The rows below come in pairs that one turn or mirror swaps. Which row does each named row swap with?
Q14: [ 12   2 -26  17  -7 -14   6  -1  10  14  15   1  -5  -7  14   6  33  -8
 -12 -11 -10  30  -4 -16  12  -5   2 -19]
Q204: [ -3  12 -19 -15  -7   9   3  17  33  26  -3   5  -6 -19 -12 -10  -4 -17
  -4  19  15  22  12 -22  -5 -13  20 -18]
Q72: [ 11  14  -2 -12  -2   2   9   2  38  29   5   4  -8  19 -13  15  15 -29
   6  16   2  24  13  -7  -8  -4  -2 -24]
Q49: [ 16   1 -23   2 -11  20  -4   8  28   5   8  -8   9  -7  -8   5  22  -7
  -5   9   0   8 -12   2  -4   1  16 -27]
Q396: [  0   6 -28   9  -2   9   1 -18  10  21  10  -5  14   9  -1   8  22 -15
   8   4   9   8  -3   1  -3   0  29 -26]
Q324: [ 19   3  -7   5  -6  14   5 -10  34  30   7   8  -8  21 -19  23  20 -36
   3  13   0  13  13 -12  -4 -13   1 -23]
Q843: [  9  11  -8  -7  -4   7   7  -4  39  28   6   4  -7  26 -16  16  18 -28
   4  15   2  14  12  -6  -9  -7  -1 -24]
Q331: [ 15  -8 -18  -4 -23  -5   5  -1  17  16  -3  15 -16  -9 -10  13  11 -10
 -11   8 -15  31  27 -11   6 -22   5 -27]
Q878: [  8  14 -12 -10  -6  -2  12   1  36  30   9   7  -7  16 -15  17  17 -25
   5  17   2  20  21  -6  -7   0  -2 -25]
Q250: [ 23  -3 -18  -9 -25   1   3   2  16   9   3  11  -2 -13 -14  14  11 -12
 -10  21 -18  26  19 -20  11 -16   5 -23]
Q161: [-14  -5 -21   2   2  20  -4  -2   5  22  -8   8   6 -29  -6  -4   2 -18
 -16  12   9  25   0  -9   6 -14  19 -20]
Q678: [  4  -5  -4  12   6  14   3   7  37  24   7   5 -21  -6  -3   1  15 -34
 -22  -1   0  25  -3 -15  -2 -17 -15 -13]
Q305: [-11  -4 -23  -9  -3  20  -5   0   9  25  -4  10   5 -26  -7  -6  -4 -19
 -11  17  10  23   4 -11   5 -11  21 -18]
Q577: [ -4  15 -22 -17  -6  13   0  13  26  21  -5   7  -6 -23 -16  -4   0 -19
  -5  23  16  23  11 -19  -6  -9  16 -21]
Q22: [ 14  11 -23 -10 -24  11  -2  -2   9  15   3  15  13 -17 -17  15   6 -23
  -5  22  -4  23  13 -37   9 -13  11 -12]
Q673: [ 12 -18 -17  25  -8  20  -8 -18   5  16   2   5   6 -11  -6   8  14 -20
 -12  -1  -7  14  -2  -9   9 -20  15 -24]
Q610: [ 19   1 -15   3  -1  18  -6  12  39  10   7   0  -6   0  -7   3  22 -12
 -13  11 -11   7 -10  -5  -4  -5  -5 -26]
Q290: [ 16 -11  -9  26  -9  19  -9 -24   7  20   5   2   4   2  -8  18  15 -28
  -6   0  -5  11   5 -15   0 -22  15 -23]
Q832: [-10  -8 -19   0   0  20  -6  -7   3  20  -9   5   4 -27  -5  -2   1 -19
 -12  16   6  26   1  -9   8 -16  20 -19]
Q765: [ -6 -13 -18  10  -2  23  -7 -14   3  16  -4   3   5 -26  -5  -4   7 -21
 -16   8  -3  20  -3  -5   6 -18  13 -20]
Q408: [ 15  16 -21  20 -11  -3   5  14  30  23  14  -4 -11  -4  10  -5  23 -18
  -2  -6   8  13  -2 -42   4 -18  16 -12]
Q407: [ -6   5   3  11   8   6   6   6  32  36   3   2 -17  -8   0  -2  18 -37
 -16   0   8  31   0 -24   1 -19 -12 -12]
Q562: [ 17   3 -20  28 -11 -13   6   2  16  16  18   0  -6  -7  11   1  25 -11
  -8 -13  -9  22  -2 -32  12 -15  10 -17]
Q472: [  4   7 -33  11  -2  15  -3  -9  12  14   9  -6  16   2  -3   5  22  -9
   4   8   6   8  -6   2  -2   1  26 -28]
Q991: [  7  21 -25  -8 -21   7  -1  -5   2  23   6  14  17 -13 -12  12  12 -24
   0  17   1  30   8 -37  13 -13  14 -12]
Q94: [  5  -4  -2   6   4  11  -2  10  39  21   2   4 -18  -5  -3   1  19 -33
 -23   2  -8  24  -3 -13  -2 -18 -14 -15]
Q405: [ 18   1 -25  28 -11 -13   7   1  18  15  19   0 -11  -3  12   4  27 -13
  -8 -10  -5  22  -3 -29  10 -13  12 -20]
Q740: [ -4  11 -28  10   4   4   3 -14   7  25   8  -1  13   8   3   7  21 -15
  11   3  11  16   0  -3   3   1  32 -29]
Q170: [ -2  17 -14  16   2   3   6  -5  12  42  10   3   5 -11  -1   1  21 -42
   2   4  16  30  -1 -40   7 -17  13  -7]
Q476: [  5  23 -23   9  -2  -2   3  19  39  26   2  -4 -14  -9  -1  -5  11 -14
   1   5  17  15   4 -38  -3 -16  22 -19]
Q612: [ -7   9  -2  15  12   4   5   5  28  38   8   5 -15  -4   2  -6  21 -41
 -14   0   6  29  -2 -26   1 -17  -6 -10]
Q294: [  9   6 -27  11  -1  11  -4  -8  18  14   4  -9  14   4  -2   3  19 -10
   5  10   2   5 -13   1  -6   3  26 -27]
Q164: [ 15   8  -5   4  -6   8   5  -6  35  30   6   3  -8  25 -17  19  16 -34
   3  11   0  16  17 -12  -9 -15  -5 -22]
Q923: [  3  14 -10 -14  -1  -5  10   6  36  30   7   8  -2  14 -11  17  18 -21
   4  19   0  30  19  -5  -3   0  -2 -21]
Q384: [  6  15  -6 -10  -3   3  11   0  37  30   3   8  -8  18 -15  15  18 -28
   8  15   5  22  18  -7  -8  -5   1 -27]
Q301: [  5 -16 -18  19  -4  20  -9 -18  -2  15  -1   4   4 -17  -5   4  12 -23
 -15   1  -9  15  -5  -9  10 -21  14 -21]
Q718: [  2   8 -19 -10   0  -9  17   8  26  23  12   8  -4   2  -2  13  33 -13
  -9  10  -6  38  10  -9   6  10  -9 -22]
Q932: [ -6  19  -8  11   9   5   4  -4  17  44  14   1  -8  -6   3  -3  17 -40
  -6   0  14  28   1 -35   2 -15   9  -3]
Q236: [-10  -2 -18  -4   0  20  -3  -1   6  22  -6  12   5 -30 -10  -7   1 -18
 -13  16   9  26   5  -7   1 -12  20 -18]
Q287: [  5   4 -20   4   0 -12  12   9  25  20  13   8 -11  -1   5   4  32  -5
 -14   4  -6  32   2  -7  10   3 -16 -22]
Q823: [ 16   4 -16   0  -5  18  -8  11  36   3   6  -5  -1   3  -4   4  18 -15
 -12  11 -13   9  -9  -5  -4  -1   2 -27]
Q694: [ 17  -9 -10  25 -13  22  -6 -22   9  18   8   7  -2   9  -8  13  18 -33
  -2  -1  -1   8   5 -15   4 -22  12 -27]
Q243: [ 21   6 -18 -11 -25   2   0   0  14  12   4  15   5 -16 -19  14   7 -14
  -7  15 -11  27  19 -34   9 -18   8 -19]
Q56: [ -1  15 -23 -12  -4  10   2  21  30  28  -6   8   0 -20 -13  -6  -1 -19
  -3  22  15  25   7 -24  -4 -12  20 -15]
Q857: [ -2   8 -31  13  -1  -3   5 -16   6  28  12  -5  11   7   4   7  20 -13
  10   5   9  14   5  -2   1   0  30 -27]
Q583: [ -6   3  -2  12  10   7   5   6  35  32   6   3 -22  -7   0   1  23 -37
 -14   1   7  29  -4 -25   0 -14 -11 -13]
Q386: [  2  16  -9 -12  -5  -3  12   1  38  29   6   8  -4  19 -12  16  19 -24
   0  16   4  25  16  -5  -7  -1  -1 -25]
Q108: [ -2 -16 -16  14  -4  21  -8 -15   1  16  -2   9   5 -24  -3  -1  12 -22
 -15   2   0  20  -4  -5   7 -19  15 -21]
Q759: [ -5  19 -16  16   7   3   3  -8  10  42  12  -1  -2  -3   5   1  20 -41
  -1   1  15  28  -3 -37   8 -16  10  -8]
Q868: [ 15  -5  -4   6  -1  13   0  13  40  15   4   3 -21  -7  -7   4  18 -26
 -22   1 -10  19  -4 -10  -3 -15 -13 -18]
Q963: [ -8  12  -7  12   7   3   7  -1  23  45   8   0  -9  -5   4  -2  17 -43
  -3   1  11  30  -1 -37   3 -15   3  -7]
Q801: [ 20   6 -19  24 -13  -8   4   7  22  17  16  -3 -10  -3  13   5  27 -12
  -9 -11  -3  17  -4 -36  10 -18  13 -19]
Q965: [ 21   1 -20  -9 -28   6   0   2  14   9   1  16   3 -15 -14  17   8 -11
 -10  17 -13  22  13 -29  12 -17   9 -22]
Q113: [ -9  14 -22 -14  -2  15  -1   7  17  28  -2  11  -2 -26 -14 -11  -1 -18
  -6  21  12  21   6 -19  -4  -9  19 -16]
Q560: [ -4   5 -31  12   1   6   2 -17   6  25   9   1  10   4  -1   5  22 -15
  11   3   9  13  -2  -4   3  -2  34 -31]
Q550: [ -3  -9 -25  12  -7 -14  10 -13   4  29   2   7  -7  -3   1   9  13  -7
   2  -1  -4  29  23  -7   7 -18  25 -32]
Q129: [ -9   4 -23 -12  -3  18   3   7  16  26  -6  10   2 -29 -10  -7  -2 -18
  -4  20  14  27   4 -17  -1  -6  20 -15]
Q444: [ -2  -8 -22  13 -10 -12  10 -13   2  29  -2   4  -5   3   3   3  12  -7
   3  -1   4  28  24  -8   4 -17  26 -30]
Q620: [ 22  -2 -18  -8 -24   4   3   6  18  10   5  15  -1 -16 -14  14   9  -9
 -11  16 -16  27  21 -23  12 -17   6 -20]
Q252: [ -5  16 -16  13   4   4   6 -11   9  39  15   4   7  -8   0   1  21 -41
  -2   1  14  30  -4 -39  11 -12   9  -8]
Q318: [ -7   7 -28  11  -3   0   7 -17   7  30   8   1  10  10   4   4  22 -12
   7   4  14  15   5   0   3  -4  30 -29]
Q813: [ -7   7  -1  11   7   3   6   3  30  39  10   0 -14  -7   2  -4  20 -42
  -9  -3  10  28  -2 -30   0 -14  -6 -10]
Q639: [  7   8 -14  -7   0 -15  18   8  23  22  13   7  -7  -3  -1  13  28  -9
  -6   9  -7  38   8  -4   6   5 -11 -22]
Q838: [ 20  17 -21  14 -12 -11   7  12  27  13  14   1 -16  -4   5  -2  21 -12
  -3  -7   1  14   0 -40   6 -17  15 -16]
Q275: [ 20  -6  -4   9  -4  13  -2  12  42  13   4  -1 -12  -4  -8   7  19 -21
 -18   4 -13  17  -5  -9  -2 -11 -13 -21]
Q725: [ 18  -6 -10  19 -11  12  -4 -16  21  30   7   4  -3  21 -13  19  15 -38
   0   2  -8  14   5 -20   1 -25   3 -24]
Q777: [ 19  10 -25  20  -8  -8   5   9  22  19  19  -2  -7  -6  10  -3  25  -9
  -6 -12   1  18  -3 -38  12 -18  16 -16]
Q65: [ 20  12 -22 -10 -22   3   1  -4   7  10   6  14   4 -15 -12  15  12 -18
  -6  16  -9  23  15 -36  17 -17  16 -14]
Q155: [ 10  21 -18  -3  -8  11   0 -10   3  28   6  11  16 -14 -14  15  12 -28
   1  20  11  28   6 -41  15 -12  11 -10]
Q958: [ -2 -13 -18  10 -14  -7   4 -16   5  23  -3   6  -5  -7  -1  13  11  -9
  -9   2  -6  32  30  -7   7 -18  20 -27]
Q879: [ -7   6 -27  17  -1  -5   6 -15   6  31   9   4   7   4   4   5  22 -11
  14   1  13  19   8  -5   3  -5  31 -28]
Q568: [ 10  23 -22  10 -12  -5   6  20  36  27  10   1 -14  -3   4  -4  17 -17
   0  -4  13  20   6 -38  -1 -19  21 -16]

Q801 is swapped with Q965
Q583 is swapped with Q832
Q250 is swapped with Q405
Q838 is swapped with Q65
Q408 is swapped with Q22
Q958 is swapped with Q287
Q324 is swapped with Q294
Q991 is swapped with Q568
Q236 is swapped with Q612
Q740 is swapped with Q384
Q14 is swapped with Q331
Q879 is swapped with Q923
Q164 is swapped with Q472

